[[-11   5 -59 -45  33 -50  33]
 [ 41   2 -74 -85   3 -54 -46]
 [-21 -21  25   7 -81 -10 -39]] ans = -11, -39

[[ 35  18 -25  -4  -6  17]
 [ 33  67 -57  19 -21 -11]
 [ 30 -25  33  11 -16 -19]] ans = 35, -19

[ 11  50  54 -27 -83] ans = 11, -83

[-83 -32 -12  35 -56] ans = -83, -56

[  9 -75 -15 -90 -56 -50 -46] ans = 9, -46

[[  6  67  51 -29]
 [  9 -42 -43  39]
 [ 19 -44 -43  74]] ans = 6, 74

[-22 -86 -20 -55 -68 -33 -39] ans = -22, -39

[  7  71  10 -20 -92] ans = 7, -92
---
Input: [ 67 -10 -14 -12  72 -57 -18]
Output: 67, -18

Input: [ 20 -48 -67  92]
Output: 20, 92

Input: [-12  70  13  38]
Output: -12, 38

Input: [-58  77 -65 -20 -52 -21 -16]
Output: -58, -16

Input:
[[ -6  63 -92 -11]
 [-16 -90  18  -8]]
Output: -6, -8

Input: [-41 -18  30 -82  19 -27 -22]
Output: -41, -22

Input: [ -6  25  -1 -73 -12  13  55]
Output: -6, 55

Input: [-11 -16 -13 -68]
Output: -11, -68

Input:
[[ -5  -1  35  -2 -50  34]
 [ 50  24  31 -70  64 -78]]
Output: -5, -78
---
36.814,98.068,-93.264,155.019 => 98.068

-0.19,-1.97,1.64,-1.70,-2.13,-1.00,-0.20
-0.24,1.02,-0.74,-0.99,-1.19,1.08,-0.09
-0.63,-2.43,-1.39,1.61,0.36,0.61,0.10
=> -2.13

-0.8,-1.5,1.1,0.4,-0.3 => 1.1

-11.415,13.975,9.930,9.818,7.007,4.262 => 9.818

-11.721,5.363,3.980,6.996,-1.214,10.762 => 6.996

118.1,44.6,-14.3,-101.9 => 44.6

-17.812,-15.407,14.187,5.183
-2.246,-15.368,-1.781,-4.475
=> -15.407

0.16,-0.03,-0.14,-0.17,-0.01,-0.07,-0.12 => -0.01
---
array([ 46,  10, -81,  15]) | 46, 15

array([[ 13,  39, -49,  -9,  16, -61],
       [ 18,  -1, -10, -30, -21, -73],
       [  6,   5,  80,   6, -18, -69]]) | 13, -69

array([ 14, -15, -18,   4,  88,   0]) | 14, 0

array([[  4,   8,  13,  32],
       [ 81,  74, -15, -54]]) | 4, -54

array([[-40,   0, -17, -37,  51, -33],
       [ 10,  42,  17, -32,  23,  12],
       [ 33,  79,  31,  -2, -21,  30]]) | -40, 30

array([ -6,  81, -31, -34,   3,  -1]) | -6, -1

array([ 76, -21,  84,  50]) | 76, 50

array([ 43,  12, -35,  88,  -3, -26,  90]) | 43, 90
---
[[ -2 -73  53  24  73  47]
 [ 13  54  -2  -2 -27  38]] out 53

[[ -4  -8  60  65 -17  46]
 [ 67 -18  46   8 -17 -50]
 [-18 -51 -27 -16  15  10]] out 46

[[-57 -35  39  41   7]
 [ 23  22 -13   7 -45]
 [ 21 -15 -67  13  27]] out -13

[[85 31 -5 23]
 [33 12 -6  8]] out -5

[[ 62  48  29  -1]
 [ 90  33  88 -10]] out 29

[[-12 -55  16 -11]
 [  1 -37  24 -73]
 [-15 -59  32 -68]] out 24

[[-19 -21  46 -15  59  54]
 [ 23  43 -74 -54  -2 -59]
 [-23  21  44 -34  76  -8]] out -74
---
{"in": [43, 52, 80, 23, 39, 78, 75], "out": 52}
{"in": [[210, 139, 134, 222, 2], [129, 187, 65, 120, 166]], "out": 139}
{"in": [[-2, -7, -15, -7, -9, -14, -9], [0, -10, -17, -4, -6, -3, -12], [-39, -10, -30, -17, -26, 31, -34]], "out": -7}
{"in": [[-147, -119, 799, 312], [-113, -566, 464, 55], [-401, 833, 135, -749]], "out": -119}
{"in": [193, 39, 34, 50, 117, 55], "out": 39}
{"in": [3, 7, 8, 2], "out": 7}
{"in": [[-9, -18, 32, 20, 16], [-1, 7, -42, -38, 31]], "out": -18}
{"in": [[6, 2, 2, 4, 3, 4], [2, 7, 3, 4, 5, 7], [3, 0, 5, 3, 2, 1]], "out": 2}
{"in": [-12, 6, 27, -20, -27, -39], "out": 6}
